(in the rows, 128 means zero)
Rows swapped in pairs by one turn or mirror: which row each one swaps with
Q16: [107 119 122 140 135 130 116 117  95 113 160 119 117 141 112 183 131 121
  90]
Q630: [107 117 130 132 134 139 106 112  85  98 156 118 124 124 138 162 124 155
 101]
Q119: [135  96 130 129 140 117 137  85 121 115 105 126 152 130 105 143  91  97
 143]
Q523: [154 106 129 138 129  98 110 108 123 118 121 148 131 128  95 168  90  95
 153]
Q436: [105 159 160 114 137 131 115 137 159 117 120 129 135 105  93 146 171 148
 122]
Q857: [120 160 151 124 116 117 126 167 151  99 119  98 132 106  90 131 150 151
 127]
Q303: [149 118 135 143 118 111 143 173 172 127  94 147 149 104 108 134 133 114
 135]
Q72: [111 146 107 156 119 121 102 133  92 103 162 126 134 129 126 161 141 130
  95]
Q510: [129 116 124 146 117 154  89 121  88 135 157 118 138 105 123 145 140 129
  95]
Q335: [163 109 124 119 122  98 133  84 116 111 122 136 160 122 128 141 103 107
 149]
Q152: [134 101 124 140 124 119 122 183 166 149 126 143 132 105  98 127 135 127
 100]
Q248: [154 123 111 137 126  76 132  91 133 116 127 152 156 136 129 142 112 107
 144]
Q487: [106 113 122 145 122 120  98 152  84 113 171  98 162 122 113 162 130 145
 113]
Q180: [129 121 123 129 137  90 145  87 128 125 110 122 139 130 136 138  97 106
 151]
Q653: [109  96 131 156 108 103 132 182 165 128 130 149 122 103  95 126 124 126
 108]
Q411: [113 116 169 129 118 101 126 151 154 134 100 156 142 105 136 105 144 106
 118]
Q890: [111 113 121 152 119 148 111 114  73 108 143 122 130 128 148 134 144 120
 111]
Q616: [ 96 128 151 106 117 115 124 144 163 117 126  96 129 113  98 128 180 116
 125]
Q859: [ 95 145 142 107 135 122 120 125 184 131 130 117 136 122  96 141 155 116
 137]
Q58: [120 114 153 113 128 141 132 130 160 106 104 114 131  94 116 124 182 150
 128]
Q254: [131 134 182 125 155 130 126 147 133  94 127 104 173 101 105 124 154 142
 138]
Q736: [100 110 138 151 126 147 115 130  88 110 160  95 139 133 108 154 106 130
  99]
Q55: [128 100 171 138 132 122 111 178 163 147 111 145 125 130 117 128 128 111
 131]
Q916: [114 112 114 154 124 135 101 126  95 113 173 129 142 134 120 137 117 138
  87]
Q505: [145 110 162 146 120 106 141 158 162 129 113 163 118 107 108 112 130 120
 115]
Q543: [149 122 102 125 133 115 121  83 129 122 116 132 156 145 105 139 102 111
 143]
Q666: [ 95 118 117 159 128 129 123 145  89  87 145 111 134 140 123 153 124 138
  91]
Q318: [115 118 137 124 101  97 140 185 156 140 108 151 129 109  97 126 119 119
 123]
Q922: [ 93 151 150 110 115 136 108 149 155 109 148 124 119  90 118 119 161 129
 115]
Q840: [135 129 148 120  98 122 129 181 141 143 139 168 138 114 130 130 143  92
 140]
Q817: [124 133 121 149 116 147 105 136  79 105 159 117 141 130 129 164 132 126
  98]
Q63: [137 114 118 115 124 105 119 105 115 115 114 141 150 142 113 124 108  76
 152]
Q813: [ 98 113 124 160 126 150 110 117  98  89 160 124 133 113 146 142 117 129
 103]
Q866: [131 130 160 115 111 136 150 180 147 135 106 146 118 109 127 122 111 134
 112]
Q609: [143 114 111 113 129 102 134  84 133 125 126 135 133 128 134 148  93 118
 152]
Q476: [103 144 136 100 120 139 127 127 176 125 136 138 141 110  87 109 159 127
 142]
Q82: [115 107 147 143 115 103 134 178 138 135 118 157 119  92 120 102 137 115
 136]
Q220: [165 125 120 113 138 100 136 114 109 104 117 134 155 139 127 158  86 132
 143]
Q36: [174 122 127 112 121 121 137 102 126 106 124 149 168 132  97 138  99 113
 139]
Q172: [128 130 166 136 140 134 110 162 114 122  89 156 135  93 114 106 116 108
 126]
Q86: [ 99 115 150 152 120 133 101 113 103 101 186 125 145 134 118 165 137 125
 115]
Q372: [112 105 105 152 114 149 118 133  98  96 154 121 124 144 126 164 135 136
  95]
Q930: [ 96 126 162 112 124 131  99 150 156 103 132 131 129 106  78 126 151 149
 152]
Q241: [160 104 125 140 130 119 150  99 113 113 106 143 137 146 129 151 101 114
 154]
Q646: [138 122 131 105 120 113 105 161 148 101 135 117 137  86  97 147 176 132
 143]
Q713: [139 101 129 139 130  93 153  85 118 127 126 145 137 130 110 159 102 111
 152]
Q290: [153 120 118 144 144 125 138  99 138 101 108 126 152 126 129 161  86 112
 155]
Q731: [104 145 153  98 147 121 121 161 160 104 127 118 144 117 103 145 173 130
 132]

Q303 swaps with Q922
Q36 swaps with Q510
Q335 swaps with Q817
Q630 swaps with Q241
Q58 swaps with Q866

Rows swapped in pairs by one turn or mirror: which row each one swaps with
Q718: [113  94 159 103 136 101 123 120 150 137 120 109 114 179 107  65 116 163
 112  99 143 114 135 126 159 133]
Q71: [126  98 108 119 119  91 110 134 122 129 141 149 150 119 109  80  94 175
 155 111 156 101 178 139 126 123]
Q175: [138 101 132 135 123 107 127  94 147 124 112 131 125 143 134 104 125 170
  90  91 112 128 113  65  92 136]
Q202: [132 139 148 166 103 137 124 133 109 123  98 143 121 162 112 103 141 153
 100 130 156 159 164 119 142 140]
Q344: [146  99 110 120 114 125 108 114 107  79 117 116 184 130 107 135 128 134
 163 123 154 124 153 118 122 138]
Q176: [117 131 109 111 109  97  99  88  82 109 131 117 148 132 139 110 126 119
 143 101 136 129 136 174 103 144]
Q912: [160 109 119 111 108 127  96 142 142 152 139 136 115 128  95 113 140 192
 103 111 179 115 147 125 105 116]
Q460: [118  72 107  99 145 126  91 109 112 157 126 151 137 155 138 123 122 159
 166 102 144 131 135  94 117 123]
Q503: [144 134 110 115  96 100 100 115 122 107 153 100 140 113 143  96 110 117
 133  98 101 141 147 165 120 141]
Q836: [122 126 124 130 146 137 141 114 123  92 106 122 123 134  94  84 106 132
  90 148 121 145 115 106 113 112]
Q692: [156 123 110 131 137  99 105 122 148 112 129 139 129 194  96  77 135 157
  98 112 159 108 163  80 110 119]
Q608: [132 116 128 124 136 119 111 121 115 129 108 155 147 171 131  64 164 154
 153  99 164 113 103  97 125 142]
Q893: [116  99 112 113  97  95  92 130 141 114 127 124 149 129 116  85 124 156
  76  77 169  96 131  80 124 117]
Q882: [135 124 121 119 142 127 147  95  93 101 109 134 133 126  94 101  97 124
  86 136 134 148 127 102  99 152]
Q404: [196 103 129  96 107  98 116 136 141 119 106 108 123 150  96  93 126 159
 133 115 155 110 157 111  98 103]
Q61: [132  73 130 113 141 123 120 130 133  97 132 142 122 138 132  90 110 170
 147  99 121  90 170  82 133 135]
Q470: [130 113 125 109 129 134 139 104 129  98 126 129 143 125  95 114  98  99
  76 137 129 127 132  91 114 135]
Q48: [156 124 131 131 123 143 120 123 110  86 106 144 140 122 120  82 115 109
  66 131 130 141 130 121 123 115]
Q197: [127 143 122 130 120  97 110 118  94 122 146 109 150 115 147 138 119 109
 158 113 148 155 145 138 112 122]
Q24: [104  88 162 129 138 140 116 113 123 156 123 160 121 136  96 102 117 164
 103 114 161 133 152 107 152 143]
Q240: [122  84 116 133 143 138 130 149 107 115 110 120 149 137 123 102 126 117
  70 134 119 143 140 100  91 117]
Q62: [128 118 109 117 144 113 146 102 114 112  99 120 150 133  91 108 121 129
  52 112 129 141 133 108  99 119]
Q533: [109 134 107 117 151 115 113 100  96 175 131 106 132 141 122  96 118  94
 135  92 144 124 160 139 111 140]
Q681: [113 112 126 108 144 125  86 110  87 174 115 126 125 170 135 112 128 102
 131  80 141 112 164 128 125 124]
Q494: [124 104  95 111 171 124 119 108 170 118 106 140 127 136 141  86 112 149
 122 122 114 123 165 123 115  98]
Q196: [153 125 118 121  90 122  80 109 141 130 138 137 145 151 122 114 129 139
 120 124 107  91 169 139 134 185]
Q314: [144  81 119 134 116 111  83 125 111 103 106 102 194 150 136 130 118 150
 140 105 116 128 142 114 122 140]
Q764: [145  90 126 114  81 133 138 124 121 139 144 165 120 154 129  97 115 161
 129 104 167 132 163 127  81 136]
Q995: [126 132 104 141 137  94 111 131 106  93 165 109 138 168 155 110 125 116
 143 103 118 135 144 150 116 126]
Q99: [136 110 147 128 105 101  77 134 129 139 118 129  90 159 152 106 160 123
 105 117 169 109 146 127  90 149]
Q158: [153 130 136 146 131 117 109 106 133 143 115 146  81 157 126  96 155 173
 102  97 120 123 143 131  91 107]
Q394: [125 125 138 122 124  99  94 106 126 141 118 151 154 171 119  97 154 187
 154 122 134 108 137  96 152 153]
Q650: [173 124 119 114 124 153 112 163 127 152 125 124 111 117 136 115 145 176
 131 102 140 107 139 133 113 129]
Q409: [163 121 142  92  91  90 131 146 126 123 156 112 111 185 118 104 136 149
 115 116 132 102 128 130 122 154]
Q313: [133 107  98 101  95  95 125 153 101 112 120 124 138 151 116 110 103 165
 164 133 160 126 145 127 134  95]
Q652: [138 102 139 118 108 116  89 142 153 167 134  96 156 163 145 131 127 161
 139 117 134 124 177 109 117 134]
Q957: [110 142 121 109 111  99  93 147 113 123  98 156 103 168 152 102 127 176
 125 109 119 132 143  82 132 138]
Q683: [122 124 127 110 135 149 137 112 115 110  89 153 147 118  98 107  97 130
  74 132 128 140 138 110 116 139]
Q649: [144 107 137 114 115  96 100 149 130 149 116 137 117 137 127  75 165 183
 125 124 122 122 127 127 105  87]
Q988: [161 121 110 153 116 127  93 119 101  94 129  91 121 174 100 101 127 149
  71  99 148 111 129 123 101 126]
Q979: [138  99 111 139 143 121 142 104 112 114 124 140 139 119  95 104 121 109
  71 122 116 141 144  86 114 121]
Q815: [116 124 110 117 112  86  94 112 129 118 161  95 127 139 147 119 122 108
 141 107 113 152 122 150 128 121]
Q107: [144 133 127  88 119  63  93 120 118 133 126 150 105 139 123 107 141 163
 141 124 146 108 155 153 132 103]
Q939: [112 138 107 115 124  97  98 110 118 119 148  95 155 144 118 126 108 122
 149  87 112 157 142 159 121 144]
Q511: [173 109 129  98 141  84  95 139 117 154 114 147 130 130 112 128 140 130
 117 102 162 119 194 129 130 141]
Q807: [126 121 104 113 171 109 136 112 166 122  83 130 134 124 132  87 110 134
  98 101 120 132 143 139 119 105]
Q637: [117 146 130 112 113  85 103 119 111 104 133  95 133 111 143 119 101 134
 143  98 129 168 126 146 111 131]
Q419: [116 106  86 124 148  88 132 113 162 131  86 146 126 131 120  86 108 151
 113  93 118 127 161 134 118 101]
Q765: [101 128 117 146 144 107 104 106 111 184 135 117 118 152 139 100 132 107
 124 105 152 114 162 122  92 126]
Q170: [108 137 134 131 122 110  91 117 121 150  98 134 118 153 140  94 139 163
  68 147 165 119 154 126 142 152]
Q34: [149  92 143 105 120 110 104 163 130 108 126 148 152 139 113 105 145 147
 108  85 147 155 159  72 138 155]
Q928: [141 136  96 134 105  95 103 145 116 108 149 100 136 108 138 112 110 110
 152 107 124 125 130 148 114 116]
Q471: [136 137 113 138 100 125  98 135 115  95 121  89 120 151  96  86 105 147
 109  80 166  95 110 137 115 132]
Q674: [107 113 111 135 145 136 123 121 109  99  91 133 131 107 104 111  96 150
  72 100 121 129 122 116 115 133]
Q824: [141  97 127 116 153 118 124 118 158 121  91 152 119 154 126  92 109 141
 105  81 117 109 152 148 118  89]
Q370: [131  95 139 107  93  89  80 135 160 127 107 136 147 145 115  69 139 147
 135 113 174 133 139 126 155 145]
Q247: [156 111 126 118 110 134  99 114 104 102  77 124 189 123 136 123 134 140
 127 115 133 116 156 115 130 159]
Q612: [124 130 128 127 106 105 104 135  85 117 149 108 154 131 147 111  91 104
 149 105 129 122 118 135 140 123]
Q29: [116 155 136 118 102  82  95 118 128 100 152  97 142 121 133 118 117  98
 135  97 120 143 140 130 120 123]
Q216: [107 162 125 109 103  85 105 114  99 112 144 113 141 130 135 110 104 122
 148  87 142 134 133 158 116 121]
Q705: [ 99 122  92 119 131 119 109  90 105 183 122 115 116 155 132 105 130 117
 117 103 147 133 175 138 122 146]
Q833: [157 116  94  99 108 111  70  99 119 133 159 120 113 147 131 117 127 140
 148  96 127 141 143 109  82 157]
Q239: [146  92 107  99 131 124  81 144 149 135 137 156 120 144  62 132 124 152
 115  99 131 111 135 118 114 136]
Q565: [168 127 125 118 110 111 129 134 114 147 132 125 113 131 104 107 124 164
 102 116 153  78 172 104 163 151]
Q497: [124 114 119 142 132 149 136 104 110  98 107 123 149 133 125  85 128 109
  78 139 136 137 122  91 131 140]
Q358: [143 123 157 139 127 124  93 121 131 139 112 107 133 183 125 118 128 147
 140  97 161 136 148  82 156 168]
Q658: [121 108 104 129 133 112 128 114 104 112 110 134 149 127 115  95 103 107
  62 115 140 131 111  82 124 148]
Q324: [144 147 139  94  97  98 117 109 162 129 133 121 123 147  76 105 127 149
 151 128 133 107 168 133 118 110]
Q969: [122 121 157 106 107  95 109  84 127 136 136 125 147 164 131 115 182 164
 109  80 130 113 142 112 138 126]
Q386: [106 135 145 112 125 118 108 111 152 144 112 135 141 144  98 137 130 140
 111 111 180 137 158  72 148 130]
Q319: [142 104 116 136 152 141 110 121 109 152 158 170 125 163 131 120 136 163
 136 115 166 126 140 106 147 148]
Q835: [124 145 138 156 105 125 108 135 119  91 106  79 116 149  95 114 138 149
  90 117 145 114 117 120 117 126]

Q979 swaps with Q815
Q324 swaps with Q386
Q764 swaps with Q957
Q358 swaps with Q404
Q497 swaps with Q928
Q836 swaps with Q197
Q48 swaps with Q612
Q344 swaps with Q835
Q882 swaps with Q637
Q62 swaps with Q939

